In the data rows, zero lies at 4.5, halfway between 4 and 5.
Every row has a hidden score. In each pair, how much higher is the second row's than the first's? 15 means about the same, 30 much higher and 0 much lower. The score is a weighted sum of the row's numbers plus the product of two more (or one squared), each taken from its middle value.
[5 7 4 5 4 4 3 4 7 6 4 5 3 7 4 2]
[3 5 4 5 3 9 7 1 2 6 7 3 3 1 7 3] >> 13
[4 5 6 3 3 2 7 6 4 7 6 2 7 3 4 1]
[7 4 3 6 4 3 6 5 5 5 3 5 4 7 3 3] >> 28
[5 5 5 2 7 2 6 7 3 7 7 2 7 2 7 2]
[3 5 3 4 7 5 3 6 6 4 4 4 1 6 2 6] >> 13
[5 6 7 4 4 4 3 4 6 5 3 4 4 6 5 4]
[7 5 4 6 5 3 6 4 5 5 4 6 5 5 5 3] >> 18
[5 6 5 4 5 6 4 5 7 5 5 4 4 5 2 4]
[4 4 2 5 4 5 3 5 5 5 4 4 2 5 2 4] >> 23
[3 4 5 3 8 4 5 7 4 4 6 3 6 2 4 6]
[4 5 4 2 9 2 3 6 5 3 3 5 7 7 4 5] >> 15
[5 3 5 4 3 6 5 4 4 2 6 3 6 2 5 7]
[2 7 4 4 6 7 3 5 5 5 6 1 2 4 3 3] >> 16
[4 3 5 8 3 8 2 3 6 1 5 5 3 6 3 8]
[5 6 6 5 4 4 5 4 6 5 2 6 4 8 4 4] >> 21
[4 6 5 3 5 3 7 6 5 6 4 5 6 4 4 3]
[4 5 3 5 3 7 3 3 4 3 4 6 4 5 6 5] >> 10
[7 6 4 5 2 8 7 0 4 4 2 4 3 4 8 4]
[3 5 2 6 3 5 4 5 6 7 4 1 3 5 1 3] >> 14
[3 3 2 6 5 8 4 4 3 4 5 5 1 3 6 7]
[7 5 6 4 3 3 6 4 4 5 3 5 4 5 5 4] >> 14
[7 2 4 5 4 4 5 6 7 3 4 5 4 4 3 6]
[4 4 4 7 6 4 3 4 4 5 4 5 2 6 4 5] >> 17
[7 5 4 5 3 4 6 2 3 5 4 7 3 5 5 4]
[6 5 4 4 2 5 7 3 4 6 3 3 5 3 6 3] >> 12
[5 6 5 5 8 7 2 4 8 2 4 4 2 8 3 6]
[5 4 3 7 4 8 5 3 4 3 6 4 2 2 5 6] >> 19
[7 2 7 4 4 2 7 6 4 4 5 3 7 2 5 5]
[5 6 5 5 5 4 4 4 5 5 5 4 4 6 5 3] >> 14
[0 4 4 6 4 6 3 4 3 4 6 5 4 4 3 5]
[5 4 5 2 2 3 5 7 4 7 6 2 5 2 3 3] >> 11
[4 7 6 5 2 5 3 4 4 5 6 4 2 5 4 3]
[5 3 5 4 5 6 8 4 2 5 6 3 6 1 7 5] >> 12
[5 5 5 7 4 6 5 2 7 5 5 4 3 4 5 3]
[3 4 4 3 8 3 6 6 2 7 7 3 6 2 7 3] >> 15
[5 2 3 5 4 5 4 6 6 4 5 5 3 4 3 7]
[5 5 4 7 4 5 5 3 4 4 4 7 3 6 6 4] >> 23
[5 6 3 6 4 5 2 4 8 5 4 4 2 7 1 2]
[5 3 5 4 4 7 5 4 5 3 5 5 3 3 5 7] >> 11
[2 3 3 8 6 7 6 3 3 6 6 6 2 3 5 4]
[5 2 3 5 4 6 4 5 6 3 4 6 1 4 3 7] >> 6
[3 5 4 3 2 7 6 4 4 5 5 4 3 2 4 5]
[7 5 4 4 9 4 6 3 6 3 2 6 6 6 9 4] >> 13
[5 7 5 6 2 6 3 3 6 6 5 3 2 6 3 3]
[5 5 4 5 9 4 3 5 4 5 4 5 5 6 7 4] >> 16
[8 4 7 3 3 4 8 4 4 5 4 3 8 1 7 4]
[6 5 4 6 4 4 4 4 4 6 3 4 3 6 5 4] >> 21
[7 3 6 5 5 7 4 4 5 1 5 6 4 4 6 8]
[3 5 3 5 8 2 5 6 3 6 5 6 5 5 6 4] >> 22
[7 5 3 6 2 6 3 4 8 3 2 5 1 7 3 5]
[6 6 6 4 5 4 5 4 5 5 4 3 5 5 6 3] >> 5
[5 5 5 5 3 4 4 3 6 5 3 3 3 6 4 2]
[4 4 5 4 9 0 1 8 6 4 5 6 6 8 2 4] >> 20
[6 5 6 4 4 3 5 5 5 6 5 4 6 4 4 2]
[2 4 3 7 6 7 6 3 3 5 7 6 3 2 7 4] >> 20
[3 3 5 5 4 4 2 5 4 2 5 4 5 6 4 7]
[4 5 4 4 6 0 4 8 7 6 4 7 5 7 2 4] >> 21
[7 5 4 5 3 6 6 4 6 4 4 4 4 4 6 4]
[2 5 4 5 3 4 2 3 6 5 4 5 4 7 3 4] >> 14
[7 5 3 7 4 7 4 2 6 4 3 5 2 6 7 3]
[2 3 5 6 5 5 3 5 3 4 5 4 6 5 4 5] >> 4
[6 4 4 7 6 4 5 4 4 4 4 7 4 6 6 5]
[5 5 4 2 4 3 8 6 3 6 5 4 6 3 6 2] >> 11
[6 5 8 1 5 2 9 5 3 7 7 1 9 0 7 1]
[6 6 4 6 3 7 2 3 7 4 4 4 2 7 4 4] >> 8
[5 5 3 4 4 4 6 4 4 6 4 4 4 4 5 3]
[2 7 5 2 6 3 4 6 3 8 6 3 6 4 2 1] >> 14
[5 3 4 5 4 7 7 3 2 3 5 4 4 1 8 6]
[6 3 4 3 2 6 6 5 5 4 5 4 5 3 5 4] >> 10
[8 5 6 4 3 4 8 3 5 6 4 3 7 3 7 2]
[6 3 5 6 4 8 4 3 5 2 4 6 3 4 6 8] >> 15
[3 2 5 5 6 5 5 5 2 5 6 5 5 2 6 6]
[3 3 4 7 5 6 4 4 2 5 8 3 4 2 7 4] >> 12
[6 6 7 5 2 8 3 2 7 2 4 4 3 5 5 5]
[1 3 4 5 4 4 3 6 4 5 5 4 6 5 1 5] >> 18
[4 5 4 6 6 5 4 4 4 5 5 4 3 4 6 4]
[4 5 5 4 3 5 6 3 3 7 7 4 6 2 6 3] >> 13
[5 6 4 3 8 4 6 4 4 6 4 5 5 4 7 2]
[5 4 6 3 4 3 5 7 6 4 6 3 5 3 3 4] >> 16
[3 5 3 6 4 5 6 5 2 6 7 5 3 3 5 4]
[5 4 5 5 7 6 3 6 7 2 4 6 2 6 4 7] >> 12
[6 6 6 2 5 2 7 6 6 6 5 5 6 4 5 3]
[4 3 3 5 5 3 6 5 3 6 6 3 4 3 6 3] >> 8
[5 6 7 5 3 3 2 3 6 4 2 6 5 8 4 4]
[5 6 3 6 4 4 3 4 5 6 4 4 2 6 4 2] >> 19
[2 5 4 3 4 3 2 5 4 6 4 5 3 6 1 6]
[4 5 3 4 3 6 5 4 4 5 5 3 2 3 4 4] >> 12
[4 6 4 5 2 4 2 6 6 6 7 2 3 5 2 1]
[3 6 3 6 4 8 6 2 3 5 7 4 1 3 6 4] >> 18
[6 4 6 2 6 0 5 8 6 6 5 2 7 4 4 2]
[6 5 3 4 2 5 7 5 5 4 5 4 2 3 4 4] >> 20
[1 5 4 4 3 5 4 4 2 4 5 5 5 5 3 6]
[6 5 7 4 3 2 6 4 4 6 6 4 7 3 5 4] >> 14
[3 7 4 5 6 5 4 4 2 5 5 2 4 5 5 3]
[5 5 6 3 3 5 7 5 3 6 6 1 7 2 6 3] >> 14
[5 3 5 6 5 3 3 4 5 3 3 5 8 7 4 6]
[2 5 3 6 2 8 3 3 4 6 7 5 0 3 3 4] >> 21
[5 5 6 2 7 4 4 7 5 3 4 3 7 4 5 5]
[6 6 5 5 5 4 5 4 6 5 3 4 4 6 4 4] >> 6
[1 3 3 6 5 5 3 4 3 4 5 6 5 5 4 6]
[6 6 5 0 6 1 6 7 5 6 3 3 9 5 4 2] >> 17
[5 5 5 6 5 6 6 2 4 4 4 5 3 4 6 4]
[1 5 5 2 4 3 5 5 2 7 4 4 5 5 3 5] >> 21
[6 2 4 3 9 2 7 6 2 5 4 7 6 4 8 6]
[6 4 6 4 3 5 7 4 4 5 5 3 6 2 7 3] >> 12
[5 4 4 5 4 5 5 6 5 4 6 5 3 3 4 6]
[3 3 3 6 6 6 2 5 4 3 6 5 2 4 4 7] >> 12
[5 6 6 5 5 8 6 1 3 5 5 5 5 2 9 3]
[5 5 5 5 3 6 5 3 4 5 5 3 5 3 7 3] >> 14
[3 5 4 1 7 3 5 6 3 6 5 5 7 4 5 4]
[5 7 4 0 8 3 6 5 3 4 3 4 8 4 7 3] >> 14
[5 3 3 5 3 5 5 6 5 5 5 5 3 2 4 5]
[6 3 5 4 5 5 3 5 6 2 4 5 4 5 5 7] >> 5
[1 3 4 5 4 8 6 5 2 5 7 2 5 1 3 5]
[4 5 3 5 4 6 3 3 5 3 3 7 4 6 5 4] >> 20
[2 5 4 5 3 6 2 5 5 6 5 4 1 5 2 6]
[6 3 6 3 3 5 6 5 5 3 3 4 6 3 4 6] >> 13
[4 1 4 6 8 5 4 5 3 1 5 5 7 5 5 8]
[2 4 3 7 4 4 1 6 4 7 7 6 1 4 2 3] >> 29
[7 3 5 3 6 1 7 6 4 6 5 5 8 3 7 3]
[6 4 3 5 7 4 6 5 5 4 5 7 5 5 6 4] >> 15
[1 5 5 5 6 3 1 6 4 5 6 4 5 6 3 4]
[5 4 4 4 3 3 4 6 5 5 5 3 5 4 2 3] >> 9
[2 3 4 7 3 7 3 5 4 4 6 3 4 4 2 5]
[4 2 5 3 4 5 7 6 4 4 6 2 8 0 5 6] >> 15
[5 7 5 4 5 4 5 4 4 7 5 3 4 4 6 1]
[1 4 3 1 6 1 4 8 3 6 5 4 7 4 3 4] >> 24
[6 7 5 3 5 4 6 2 3 7 3 3 5 5 6 1]
[3 5 5 3 6 3 6 5 2 6 5 1 6 2 6 3] >> 18
[5 3 5 5 5 4 4 4 3 2 3 7 7 5 5 7]
[4 5 6 2 5 4 8 5 2 6 7 1 9 0 8 2] >> 17
[7 4 6 3 3 4 7 4 5 5 5 3 6 3 5 3]
[7 3 5 5 2 6 5 4 6 2 3 5 3 4 4 7] >> 22
[4 2 5 5 3 5 6 5 4 4 5 3 6 3 4 7]
[6 4 5 3 2 6 5 4 5 5 4 4 5 3 5 5] >> 14
[5 5 4 4 6 1 5 8 5 6 4 6 5 5 4 2]
[5 4 4 6 3 6 4 5 6 3 6 4 3 4 4 6] >> 8
[5 5 4 5 1 6 3 3 8 4 2 5 2 7 3 5]
[6 4 5 8 5 6 5 3 5 4 5 6 5 5 7 4] >> 15
[3 4 3 5 5 6 5 4 2 5 7 4 2 2 6 5]
[6 4 5 4 4 2 6 6 4 5 5 6 5 4 6 4] >> 18
[6 5 4 5 2 6 3 4 8 3 3 5 1 6 2 4]
[3 7 5 4 6 5 2 4 6 5 4 5 4 7 4 3] >> 14
[6 1 6 6 5 4 7 5 2 2 4 6 6 4 6 9]
[1 4 2 5 4 6 4 4 2 5 5 5 5 6 4 5] >> 12
[6 2 5 5 4 5 7 4 2 3 3 6 6 3 7 8]
[5 5 4 6 9 4 0 5 5 1 2 8 4 9 4 8] >> 15
[5 6 4 6 6 5 3 3 5 6 4 4 2 6 6 4]
[6 4 6 1 6 2 9 5 2 7 6 1 9 1 6 2] >> 12
[6 5 7 7 2 7 3 3 7 1 3 5 3 7 4 7]
[3 5 5 5 3 5 6 4 4 6 7 2 5 2 5 3] >> 14
[4 5 4 6 2 5 6 3 3 5 4 5 3 5 4 5]
[3 4 3 6 4 6 6 3 1 7 6 4 3 3 5 5] >> 12
[4 4 7 4 5 4 4 5 4 4 5 5 7 4 5 5]
[2 4 3 6 5 6 1 4 4 3 4 6 2 7 3 7] >> 9
[1 2 2 5 7 4 5 5 0 4 6 6 6 3 5 8]
[4 4 3 6 8 5 5 3 2 6 5 4 4 3 8 4] >> 13
[1 5 4 5 3 5 4 4 4 4 5 5 5 5 3 5]
[3 7 5 4 5 4 2 4 6 5 5 5 5 7 2 4] >> 18
[4 4 5 4 4 3 5 4 3 4 2 6 7 5 4 7]
[3 4 3 6 4 7 4 5 4 4 5 3 3 3 3 6] >> 12
[4 4 4 5 4 5 6 4 4 6 6 3 4 2 5 3]
[7 3 7 3 7 3 7 5 3 4 5 5 8 2 9 5] >> 18
[5 4 3 5 8 3 6 6 5 4 5 7 4 5 5 5]
[7 5 4 5 4 5 5 4 6 5 4 4 5 5 7 3] >> 12
[7 6 5 5 3 6 4 4 7 3 5 4 3 5 4 3]
[3 4 5 5 6 3 3 5 3 4 5 6 5 5 5 6] >> 23
[5 6 5 5 1 7 5 3 5 5 5 3 3 4 4 3]
[9 6 8 4 3 4 5 2 7 4 0 3 6 7 5 3] >> 12
[3 4 2 6 4 6 5 4 3 7 6 4 3 2 4 3]
[4 3 6 5 7 3 2 6 6 3 5 6 6 6 3 5] >> 4
[8 6 6 4 5 5 5 3 5 3 2 3 6 6 7 4]
[5 4 3 5 4 8 3 2 2 2 6 7 4 4 7 8] >> 15
[3 4 3 7 5 6 4 3 2 4 5 8 2 5 5 7]
[6 2 4 6 5 4 5 7 7 3 6 7 3 4 3 6] >> 11
[3 4 4 6 7 4 4 5 3 5 5 4 3 4 5 5]
[3 8 4 4 3 5 5 3 4 7 6 1 3 4 4 1] >> 11
[5 4 5 4 4 3 5 6 5 6 5 3 5 4 4 4]
[1 5 4 2 7 3 7 7 1 9 8 2 6 0 6 1] >> 19
[5 4 3 5 3 6 4 5 8 5 5 3 2 5 2 3]
[4 2 5 4 4 2 3 6 5 3 3 5 7 6 3 7] >> 18
[5 5 6 5 4 6 5 1 2 3 2 5 6 7 5 6]
[6 6 6 3 4 5 9 2 3 5 3 1 7 3 8 3] >> 16
[1 7 3 6 5 5 3 4 4 5 5 6 1 6 4 4]
[4 5 3 3 8 3 2 5 5 3 2 6 4 8 4 6] >> 13
[5 5 2 4 4 6 5 5 5 5 5 5 2 4 6 3]
[5 5 4 3 9 2 3 6 5 3 2 5 6 8 4 5] >> 16
[2 2 3 2 4 4 5 6 0 4 4 4 8 2 5 7]
[3 5 3 2 4 2 3 6 3 4 3 5 4 6 4 6] >> 19
[7 6 7 4 6 1 3 6 6 6 4 4 5 6 5 2]
[3 5 3 4 9 2 1 7 6 4 3 5 6 9 2 5] >> 19
[5 5 4 5 4 9 3 3 5 2 3 6 1 5 5 8]
[4 6 6 4 3 5 2 4 5 4 3 6 3 7 3 4] >> 16
[4 2 5 5 4 7 5 4 3 3 5 4 5 3 5 8]
[5 4 4 6 3 6 3 4 6 5 4 6 2 5 3 5] >> 23
[4 4 5 7 3 8 4 3 5 3 5 5 4 4 5 7]
[1 6 2 8 2 9 0 2 4 4 5 4 0 6 2 6] >> 19
[5 4 5 6 4 4 3 6 6 3 6 3 4 5 2 4]
[6 3 5 7 5 1 1 6 4 4 4 7 5 7 4 5] >> 22
[6 3 4 5 4 4 6 4 5 4 2 5 5 5 6 5]
[6 4 6 6 6 4 6 4 5 4 4 4 5 4 7 5] >> 12
[5 5 4 5 4 4 6 4 4 6 5 3 5 4 6 2]
[7 3 6 5 5 5 2 5 6 1 2 6 3 6 4 9] >> 15
[2 3 4 6 3 7 7 2 4 6 7 5 3 1 4 4]
[2 6 3 5 3 5 2 4 3 5 6 5 3 5 4 3] >> 11
[2 5 4 5 8 5 2 7 5 5 6 6 3 5 2 4]
[3 7 5 8 4 5 1 3 5 6 5 5 1 7 4 4] >> 17
[7 5 6 2 5 0 6 8 7 6 3 5 7 6 4 2]
[7 5 4 4 3 2 6 5 6 6 3 3 5 5 4 2] >> 15
[6 4 6 5 3 5 3 5 5 3 5 4 4 4 5 6]
[4 2 4 6 5 4 3 4 3 2 2 6 6 6 5 7] >> 18
[6 4 4 5 1 6 3 2 4 3 1 6 5 6 4 7]
[4 4 6 3 4 3 4 7 7 6 6 2 5 4 0 3] >> 8
[5 5 4 6 4 3 4 4 5 6 4 4 3 5 5 3]
[7 2 5 5 5 3 3 7 8 2 4 6 4 5 3 7] >> 10
[5 5 6 7 2 9 4 1 5 1 3 4 4 5 5 7]
[4 5 4 6 2 6 6 2 3 5 5 5 3 4 5 4] >> 22
[3 2 5 4 6 4 4 5 2 3 4 6 7 4 5 7]
[7 4 4 5 4 5 3 3 6 2 2 7 5 7 5 5] >> 13
[7 2 5 5 3 5 3 5 7 1 4 5 5 5 4 8]
[2 4 3 3 7 2 4 6 3 5 5 6 5 4 4 6] >> 26
[6 2 6 4 6 3 8 5 4 3 4 6 7 3 6 7]
[8 5 4 6 2 7 3 3 8 2 1 5 2 7 4 6] >> 17
